In the rows, zero is written as 128.
M: 3 groups of rows, each row roughly a mix of its group's hidden directions:
M (117 x 11):
[[169 120 115 120 123 180 120  95 138 104 143]
 [ 93 130 132 136 109 155 137 147  94 145  78]
 [ 91  83 129 150 114  93  92 126 131 118 115]
 [ 95 168 117 131 141 105 116  73 130 139 129]
 [ 69 140 136 128 114 114 120 133 109  85 107]
 [140 105 126 143 131  80  77 143 130 153 117]
 [172  88 124 157 156 151 144 139 131 143 150]
 [101 111 122 132 150 123  99  65 135 122 145]
 [152 131 106 133 118 181 160 104 110 117 157]
 [101  83 104 142 110 114 134 120 155 102 164]
 [100  86 104 137 133  89 130 121 125  99 162]
 [151 113 111 113 110 148 134 194 149 119 124]
 [159 165 123 133 129 173 171 115 122 145 131]
 [109 142 161  88 111 103 132 125  87  99 123]
 [ 92 108 104 113 156  81 110 133 137 103 145]
 [ 99 166 138 116 166 104 101  92 134 114 124]
 [110 164 135 133 154 118 121  64 137 128 142]
 [121 104 119 164 140 119 132 189 122 130  99]
 [130 121 102 136 119 103  93 182 158 120 111]
 [141 178 138  98 171 126 150 113 123 147 118]
 [126 143 133  87 129  86  78 139 111 115 130]
 [177 125 131 142 127 166 175 137 111 135 118]
 [114 147 143 147 172 112 154 102  83 117 123]
 [127 100 144 139 110  93 124 182 106 128 101]
 [127 174 129 119 138 170 148  80 125 125 127]
 [122  80 134 148 113  97 135 180 128 134 126]
 [151 120 173 162 141 107 133 143 122 174 127]
 [119 153 144 130 143 137 135  58 123 145 146]
 [132 139 168 161  78 126 147 154 128 144 115]
 [167 110 122 162 130 138 160 154 151 144 163]
 [123 127 133 157 121 104 145 191 115 141 103]
 [120 145 160 119 142 106 162 106  77 107 131]
 [124 182 130 109 146 170 115 112 129 141  98]
 [ 80 133 113 115 141 116 123  85 114  89 141]
 [153 139 121 105 106 126 119 196 143 120 136]
 [168 119  88 119 147  93 120 158 157 132 134]
 [138 153 153  96 112 109 127 180 139 153 111]
 [160 150 127 124 159 121 179 127 128 143 166]
 [123  99 128 133 105 107 116 194 133 134 108]
 [106 105 128 140  98 105 125 184 124 100 111]
 [116  83  83 114 107 129 120 132 155  98 145]
 [117 100 122 134 170 109 114  79 113 113 154]
 [154 107 120 109 137 176 125 152 109  98  95]
 [142 117 139 150  89 118 133 186 108 136 105]
 [116 111 121  91 123 102  65 128 133 113 135]
 [135 123 119 154  64 142 143 162 114 124 117]
 [110 142 135 133 103  77  91 130 118 167 124]
 [144  86 117 160  80 142 138 155 137 143 131]
 [131 105 103 131 123 114  68 144 163 146 128]
 [140 164 113  96 161 150 145  93 124 101 145]
 [124  65 105 131 102 102 109 105 122 127 131]
 [162  98 139 160 113 141 136 178 132 151 119]
 [139 147 149  91  86 147  96 152 140 133 103]
 [136  93 129 128  89 131 120 187 130 134 107]
 [123 136 159 134 137  66 130 160 107 119 112]
 [126 126 101 163 125  89 124 163 160 156 112]
 [134 176 142 104 154 147 125  78 132 132 121]
 [ 91 109 154 125 142 109  96  79 120 109 122]
 [ 99  79 130 140 104 114 119 132  94  94 115]
 [ 92 138 150 127 122 134 140  65 103 123 128]
 [125  99 130 167 111 100 149 176 140 145 140]
 [131 128 130 118 136  59 114 138 156 155 126]
 [171  91 121 138 136 123 135 162 160 152 149]
 [108  88 132 136  87  89 121 159 124 130 149]
 [ 97  99 102 121 127 121  69 104 127 133 139]
 [137 156 142 132 149 146 155  69 127 135 154]
 [136 154 126  99 114 177 104  92 123 101 132]
 [124 114 122 101 162  86  98 128 129  95 158]
 [177 167 158 111 138 131 142 119 138 163 129]
 [166 131 157 139 147 100 136 169 137 165 129]
 [111 169 147 125 148 128 151  72 111 121 137]
 [180 114 129 116 120 116 164 140 141 149 167]
 [ 88  94 130 127 145 108 126  86 113 107 157]
 [146 142 122  83 148 151 148 119  95 147  92]
 [ 97 129 118 116 136 151 103  66 142 118 141]
 [155 163 139 123 119 102 138 178 154 156 127]
 [138 177 125 106 165 158 112 123 130 154 103]
 [108 109 135 103 133 116 114  69 119 106 160]
 [ 94 118 116 123 144 102 103  75 114 133 101]
 [120 178 128 115 160 132 166 159 105 136 123]
 [147 153 105 136 138 180 146 168 126 110 116]
 [170 152 144  78 105 153 143 124 127 109 132]
 [ 96  69 118 140 115 101 116 137 121 100 132]
 [150  71 107 146 110 129 126 170 141 135 134]
 [154 104 107 146 109 148 121 180 150 150 111]
 [131  90 120 114 111 155  91 159 139 106  94]
 [153 164 134 111 135  93 145 156 153 168 128]
 [105 102 111 134 138  88 141 120 145  98 174]
 [130 159 118 118 103 116  90 173 149 151 108]
 [101 154 103 156 158 132 153  86 109 145 115]
 [127 156 147 108 155  96 106 139  90 102 102]
 [143 159 119 119 129 179 133  78 132 145 131]
 [126 185 143  92 111 111 125 153 127 123 100]
 [ 87 166 114 115 125 148 115 104  97 103 104]
 [107 151 148 127 150  90 129  92 134 167 102]
 [127 103 132 139  86 110 121 189 142 132 132]
 [ 98  83  98 126 133 113 125 109 128  88 154]
 [124 119 128 104 105 139  93  74 160 130 145]
 [151  99 108 128  96 150 119 176 159 142 124]
 [ 94 105 139 143  93 105 102 162 118 130  94]
 [138 108 137 149 100 125 161 181 160 136 121]
 [ 92  74 103 140 111 109 118 123 135 101 146]
 [144 143 120 138 112 186 154 144 107 142  96]
 [ 85 121 136 154 137  86 117  88 140 141 147]
 [135 132 127 160 140 146 124 113 163 187 145]
 [151 143 106 118 189 111 129 103 142 138 105]
 [110  76 124 148 136  94 127 100 118 134 163]
 [ 89  96  94 144 118 135 126 148  87 106 116]
 [ 87 122 103 127 142 139 115  69 123 114 144]
 [ 97 122 157 103 116 111  84 135 124 129  84]
 [132 157 146 132 107 174 169 107 109 143 146]
 [142 175 157 117 151 105 126 144 156 165 124]
 [100 100 132 106 132  90 112 103  97 109 161]
 [108 176 107  97 141 147 113 151 127 105  96]
 [184 147 108 117 115 167 132 128 145 154 137]
 [152 128 155 136 103  97 159 177 117 139 115]
 [121 176 128 110  95  91 141 163 136 115 128]]

which group is each row in? (one row of each group first):
[139 136 142 136 149 144 140  60 134 124 157]
G
[143 127 102 128 105 153 119 189 149 144 114]
A
[133 188 135 118 100 141 146 154 111 113 105]
P

[115 170 114 102 140 122  79 113 142 118  98]
G
[146 120 142 110 108 189 123 155 114 111 105]
G
[ 75 113 119 140 146  95  89 104 125 128 136]
A
[160 135 137  92  93 135 118 176 140 118 149]
G
[143 191 139 116 131 152 126 136 122 155  98]
P
[150 139 140 152 119 117 132 191 137 161 115]
P
[142 176 148  77 143 111 129 125 132 125 156]
G
[ 95 120 156 132 141  78 114  91 107 118 130]
A
[ 97 110 104 121 120 136  91 179 123 116 103]
A
[157 112 120 156 118 120 144 189 132 153 116]
A
[137 165 123 126 113 171 133 163 122 135  85]
A
